In the data rows, 128 means zero.
Here are some points, one per row:
[121 139 131 127 168 129 142 115 104 133 110 108 129 136 135 111 148 108
 144 128 111 110 117 126 111 136 151 140 113 135 141 113]
[157 146 132 130 129 126 131 128 120 125 141 131 151 130 142 119 132 135
 135 123 114 111 118 130 146 128 134 118 146  98 135 108]
[121  77 178  87 117  91 154 101 123 152 151 107  88 147 100 170 114 149
 114 153 118 209  75 148  78  99 150  78 163 128 190 155]
[186 121 136  79 164 141 129 178 127 124 120 116 116 108 146 116 103 148
 139 161 168 165 164 107 127 135 112 119  85 114 114 146]
[129 138 107 129 121 125 124 118 134 154 131 137 138 137 146 129 139 145
 127 125 137 121 128 110 117 113 142 132 132 112 114 112]
[110 132 121 123 112 123 133 120  94 101 107 155 128 106 120 116 136  99
 117 144 126 127 152 140 162  95 121 132 120 114 130 109]
[131 145 112 114 125 125 122 132 125 125 101 112 130 133 138 125 147 123
 124 118 102 120 126 136  94 115 145 126 142 123 105 146]
[132 112 111 120  82 117 112 129 120 127 108 159 132 143 130 135 132 111
 135 132 138 111 143 140 119 126 121 127 104 152 127 111]
[130  76 157  92 113  90 148 100 100 133 158 116  88 133  95 175  47 148
 124 158 123 216  41 129 132 107 168  85 159 180 201 156]
[138 104 114 123 110 132 149 124 132 107 130 148 120 138 110 129 148  98
 136 139 108  95 136 141 145 113 106 115  70 150 150 120]
[128 147 122 134 125 117 143 120 130 124 117 137 153 118 142 130 146 118
 103 119 104 129 127 136 106 122 143 130 117 138 125 136]
[133 143 114 137 122 125 149 128 138 125 156 131 136 120 131 123 142 160
 132 134 117 108 133 120 113 122 142 141 129 111 140 135]
[130 148 193 144 113 124 118 241 149 186 113 147 121 152  59 130 105  86
 138  73  66 168 144  75 130  86  87 144 173 193 182 116]
[124 139 118 141 126 121 133 123 126 123 123 136 149 124 148 132 125 105
 133 108 132 122 107 125 104 124 139 134 116 121 121 133]
[132 131 107 135 111 130 145 117 112 137 125 112 149 138 132 121 112 177
 149 112  98 123 137 127 144 142 128 118 134 129 113 121]
[ 87 113 165 126 131 128 116 179 148 221  91 124 126 143  84 138  57 125
  84  65 101 136 145  81 109 115  95 187 160 152 180 103]
[117  13 128 192 186  59  46 153 165  92 151 120  57  88 159 115 122 151
 172 129 100 139 100 143 106  83  66 126 140 191 135  90]
[149 121 124  97 155 144 134 144 137 127 118 119 151 114 149 112 129 127
 130 145 173 167 127 111 137 130 103 116  76 130 125 136]
[131 137 117 132 123 126 123 148 118 142 110 131 148 141 164 119 111 127
 148 135 129 114 108 140 140 129 150 139 144 121 123 139]
[123 148 121 136 119 155  76 111 115 138 133 101 139 140 116 152 142 143
 149 156 122 133 133 131  95 134 158 143 108 132 152 118]
[116 152 108 132 129 133 147 119 142 123 134 118 127 122 128 164 152 127
 138 143 111 133 141 112 113 113 149 132 114 134 123 128]
[ 81 164 105 146 127 192  89 128  85  94 138 123  91 168 152 170  97 151
 101 117 149 137 140  78 136 147 104  91 128 127 152 157]
[124 138 104 123 119 128 136 127 135 142 144 147 144 133 148 131 150 134
 128 138 110 122 124 112 131 111 142 132 141 121 121 133]
[141 137 124 131 133 123 154 102 121 127 128 112 133 142 142 111 138 128
 142 118 116 116 124 109 139 126 130 144 128 117 138 121]
[122 134 118 132 120 135 116 112  99 132 150 123 156 122 146  99 138 127
 116 113 109 130 120 107 138 127 135 132 126 145 120 130]
[129 126 105 116 104 132 127 130 104  90  82 129 119  96 106 115 112 116
 113 126 127 100 144 149 143 100 115 134 127 113 132 135]
[115 140 113 130 107 121 147 136 144 130 153 105 152 107 136 133 125 147
 119 132 135 110 124 134 136 136 139 133 144 108 133 117]
[147 110 161  97 142 181 104 109 168 119  97 172 143 120 157 140 133 115
 152 105 115 133 135 134 124 147 138  84 103 151 131  86]
[109 147 126 125 135 123 130 127 125 126 128 132 146 121 144 114 132 108
 141 132 105 129 125 122 137 129 141 120 135 104 123 124]
[136 136 123 138 131 121 127 114 131 137 126 104 137 129 145 139 116 109
 125 119  99 110 131 122 139 131 133 129  92 104 124 153]
[161 128 128  81 183 132 150 172 110 141 125 117 136 102 129 112 127 155
 138 159 158 182 135 133 143 131 108 121  74 120 131 132]
[123 137 126 125 125 118 132 131 123 120 131 123 148 136 153 131 121  97
 148 129 112 125 129 124 137 129 133 133 143  95 112 133]
[157 126 107  86 130 143 108 144 138 116 121 109 150 122 128 101 158 155
 122 119 163 176 145 150  93 123  98 123 107 119 123 148]
[126 138 151 169 113 204 114 133 166 175 157 153  44 118 112  90 132  94
  97 152 131 148  82 175 116 199  94 171 131 136  67 125]
[108 117 109 127 120 120 155 130 127 147  97 128 120 136 150 151 152 130
 142 126 146 114 140 127 113 127 134 131 137 115 121 130]
[118  86 139 116  98 144 122 135  90 125 120 127 131  90 110 139 150  83
 121 148 131  82 142 124 159  95 103 124 123 114 111 132]
[146 122 118 105 132 173 111 120 138 123 144 118 161  98 134 137 116 157
 118 138 137 143 134 134 149 115 125 128 122  97 122 114]
[125  38 137 187 191  52  33 142 181 101 148 132  52  75 177 127 107 173
 130 137  82 145 134 157 139  85  71 111 148 153 145 105]
[115 135 119  91 102 107 118 115 138 109 123 111 108 112 121 146 105 100
 108 110 110 123 143  85 110 158 133 106 171 129 133 110]
[123 121 133 122 112 123 126 127 125 130 127 159 140 117 147 105 141 144
 134 124 105 130 151 110 122 153 151 107 112 131 114 142]
[141 134 107 119 126 130 144 135 130 137 109 132 116 145 150  96 140 144
 117 121 132 103 118 127 128 128 146 106 138 152 142 111]
[146 138 114 142 117 118 162 122 115 125 134 138 139 120 144 134 148 139
 110 110 131 119 123 118 116 120 141 133 132 146 124 126]
[134 119 145 122  95 118 107  97 118 110 135 103 126 135 124 126 105 119
 136 154 138 142 125 100  76 144 163 147 126 150 154 137]
[135 158 132 140 120 123 144 122 130 113 148 126 146 110 126 122 131 155
 123 109 124 116 122 129 104 116 137 128 117 126 121 110]
[106 133 162 168 122 104 112 122 163  99 130  82 133 184 101 133 135 141
  92 117 163 114 129 125 171 126 164  95 105 138  69 121]
[126 142 133 146 136 130 165 113 140 133 128 129 131 131 136 105 108 147
 131 120 105 104 121 120 106 117 136 129  91  95 137 149]
[130 118 129 148 145 130 108 200 155 182 163 136  95 115  64 135 112  72
 153   6 144 202 182 114 187  92 190 170 149 110 180 137]
[106 109 173 120  90 117 144  95 142 108 144  81 122 152 139 132  97 115
 140 151 139 167 123 116  85 128 132 132 135  98 151 147]
[136 146 119 114 139 122  95 126 117 148 119 103 137 117 132 121 157 134
 140 138 143 126 108 132 120 134 122 118 101 118 151 148]
[124 109 133 130  89 128 146 131  88 121 100 129 114 105 121 106 161 115
 131 125 162  97 142 134 156 106 110 116 127 146 134 132]
[122 143 116 128 117 110 103 128 112 146 140 134 146 137 157 113 143 101
 105 133 135 123 118 118 141 126 148 130 123 135 124 128]
[138 145 108 123 120 121 112 120 137 127 134 123 139 145 133 126 133 123
 131 123 106 110 125 124 110 128 143 133 108 133 130 134]
[137 122 123 120  89 128 137 123 137 105 101 162 110 153 121  98 129 131
 150 157 134 107 153 158 174 110 102 116 108 122 170 107]
[128 106 151  97  95 127 118  95 142 108 138 134 120 151 142 155  70 100
 108 149 120 151 109 113 118 114 156 141 130 118 139 117]
[109 124 102 108 121 127 138 135 141 120 148 108 132 136 128 119 137 118
 127 125 120 109 113 120 114 137 141 135 136 133 133 119]
[123 120 132 120 114 129 101 126  96 144 135 132 127 116 131 111 157 141
 109 131 142 100 151 154 139 118 137 136 140  88 144 119]
[128 138 123 148 119 115 141 128 117 133 123 135 144 114 133 159 156 123
 130 121 130 116 128 133 106 126 134 131 112 132 127 132]
[101 148 121 143 135 168 142 151 120  86 130 100 137 126 158 142 124 141
 129 133 125 122 129 127 120 138 142 122 156 149 146 150]
[175  93 141  87 145 174 137 143 147  93 125 143 143 117 158 123 144 150
 135 113 173 159 167 117  82 142 119 136 116 155 125 113]
[101 134 135 121 130 117 157 129 118 127 136 125 140 125 146 101 125 141
 120 116 109 120 136 132 123 142 140 119 125 131 116 112]
[129 135 112 129 116 122 135 124 109 144 114 118 139 126 139 140 142 139
 127 129 105 119 134 129 133 128 145 134 126 147 111 134]
[119  94 141 131  67 144 129 138 135 102  80 165 133  97 104 119 142 126
 124 149 151  78 155 158 137 100  79 106 118 136 145 138]
[118 124 110 137 138 130 144 117 106 137 106 124 133 132 144 137 135 125
 133 114 111 124 131 145 144 135 145 131 115 131 128 132]
[129 145 116 122 126 121 122 126 150 139 131 107 151 130 138 135 177  93
 141 127 127 119 107 127 136 127 121 111 140  97 142 116]
[128 130 137 153 181 112 105 167 100  81 169 150 153 182  78 172 114 125
  85 131 139 121 109 109  93 155 132 125 120  74 120 119]
[122 108 188 177 186 106  86 108 155  87  81 118 149 189  47 134 171 166
  77 140 152 120 120 116 158 143 159 125 172 126  80 167]
[132 140 119 128 111 124 142 122 129 122 147 113 142 134 144 126 140 142
 149 128 113 127 142 122 163 130 141 135 144 131 118 121]
[134 140 111 129 107 123 130 128 142 127 126 125 139 121 129 133 108 150
 145 123 112 114 134 131 119 140 143 126 113 113 121 136]
[ 87 101 153 161 203  92 117  97 170  90  84 171 153 165  27 132 140 179
 107 138 157 118  75  72 194 177 123 148 173 121  96 183]
[116 134 129 125 107 107 131 115 104 153 141 137 130 120 132 123 145 143
 155 116 144 123 120 111 113 129 122 116 126  87 121 118]
These points spread out most along one direction. For each point below, how far along it does it lie, from 0 to 99? 50 is the average, and the first point above lies past it. One standard deviation of the points above along it is 16.
[126 140 127 131 137 121 146 125 111 117 117 123 143 136 155 104 113 109
 125 125 123 116 113 132 140 134 144 141 131 123 138 121] 58
[111 109 126 139 122 126 159 130  97 136 118 126 128 129 130 157 153 137
 134 126 141 112 159 149 129 128 122 135 119 116 130 109] 58
[104 153 114 128 128 124 144 124 125 119 145 125 134 136 135 112 134 149
 124 120 131 127 129 127 115 114 139 127 129 116 116  92] 59
[134 155 131 145 119 118 137 128 120 122 106  99 146 115 150 164 134 118
 141 127 146 119 118 142 164 132 133 142 134 142 134 103] 57
[127 139 115 132 133 130 143 120 136 130 124 114 128 127 140 123 144 126
 141 112 120 118 117 123 128 120 137 119 128 102 124 136] 58
[145 187 176 108 141 140 107 125 125 137 126 183  84 133  88 164 115 167
 149  90 148 122  63 147 145 164 101 162 128 116  84 149] 45
[124 109 117 131 120 130 145 135 100 121 121 137 135 133 136 137 114 135
 130 124 119 112 146 155 140 124 124 139 127  87 127 124] 58
[142 158 104 109 255 129 140  48 140 200 238 162 153 133  67 112   5  36
 188 161 238  72 237 225 100  90  82  84 221 244  81 197] 40
[187 136  98 230 106 182 150 113 170 171 109 157  29 102  96  72 110  56
  91 211 105 170 102 158 104 230  72 140 183 125  57  89] 44
[124 156 170 117 121 187 129 116 158 132 189 164  47 145 111 139 175 119
  90 127 116 150  97 167 164 209  50 196 143 163  84 150] 43
[149 133 113  84 167 133 140 157 114 135 109 109 131  95 126 126 107 146
 126 158 158 168 131 118 141 129 111 117  64 138 114 123] 54
